A: -0.852 -0.886  0.131  1.006 -0.383  0.981  1.425
T: -4.670 -4.670  0.000  0.376 -0.321  3.708  3.655
L:  1.736  1.220  0.306  0.147  1.482 -1.252  1.026
N:  1.700  3.550 -0.520  2.708  1.852 -7.617 -1.047
U:  0.687 -1.996 -2.275  1.787  0.814 -2.443  0.497
V:  0.375  0.376 -0.324  2.123  4.143 -0.953  4.495
Z:  3.387  1.684  2.523  1.700  3.547 -0.520  4.037
D:  3.206  0.078  0.011  2.189  3.458 -3.255  2.477
Y: -1.926 -6.698 -6.840  2.316  2.720 -9.386 -1.239
then:  3.550 -0.520 -> 2.708
then: -4.670  0.000 -> 0.376
then:  0.000  0.376 -0.321 -> 3.708
then: -6.840  2.316 -> 2.720
howmany T: 0.377 -> 0
 1.700  3.547 -0.520 -> Z

E: -1.085 -1.733  5.584  4.745 -0.872  0.887 -4.514  5.242  4.100  1.936 -2.886  1.584 -1.466  2.718  1.844  2.633 -1.766  2.393  0.916 -3.435  6.018  5.574  0.482  3.305 -0.316 -4.165
X: -0.362 -1.968  0.790  2.148  1.427  0.485 -6.957  4.343  6.011  5.545 -2.810 -0.267  2.442 -0.062  0.968  0.623 -0.526  2.413  0.285 -0.585  5.729  0.286  0.559  3.034  1.060 -4.105
G:  0.512  1.982  5.393  5.564  0.927  3.120 -4.436  1.097  2.400  3.489 -3.647  1.581  2.837 -0.889  0.975  2.006 -0.704  2.826 -2.147 -3.428  1.239  4.057 -2.232 -0.717  2.627 -2.004
F:  0.843 -1.476 -1.338  3.488 -0.319  2.569 -4.796 -0.249  2.270  3.841 -3.602 -0.267  2.688  0.121 -0.744  0.388 -1.756  4.114  0.811 -3.847  6.022  0.539 -1.639  4.260  2.702 -2.344
P:  0.104  0.558 -1.359  2.192  2.769  2.875 -5.986  2.769  0.748  4.590 -2.233  1.177  2.164  1.795 -1.998 -0.819  0.689  4.896 -0.560 -0.716  3.406  0.723 -0.326  4.388  2.429 -3.409
M: -1.089 -1.778  1.298  2.196 -0.217  1.427 -4.527  1.606  5.155  1.974 -1.804  0.866  1.573 -1.267 -0.872 -0.605  0.899  3.566  0.795 -2.193  3.974  0.642  0.863  3.000  2.830 -3.710
R:  0.933 -0.932  3.082  5.188 -1.655 -0.004 -6.946  4.844  0.704  4.973 -2.773  0.303 -0.119 -2.109  0.080  0.399  0.742  4.094 -2.212 -3.869  0.987  0.472 -1.383  5.071  1.959 -1.984
C:  1.538 -2.010 -0.963  5.572 -1.621  0.027 -4.741 -0.277  3.721  4.367 -2.500  0.018 -1.456 -2.043 -2.003 -0.869 -1.520  5.597 -0.582 -1.885  1.017  0.257 -2.234  5.249 -0.354 -2.234
howmany P: -0.716 -> 1
-0.869 -1.520 -> C
 2.006 -0.704  2.826 -2.147 -3.428  1.239  4.057 -2.232 -0.717  2.627 -> G
then: 0.790 2.148 -> 1.427
howmany P: -0.819 -> 1

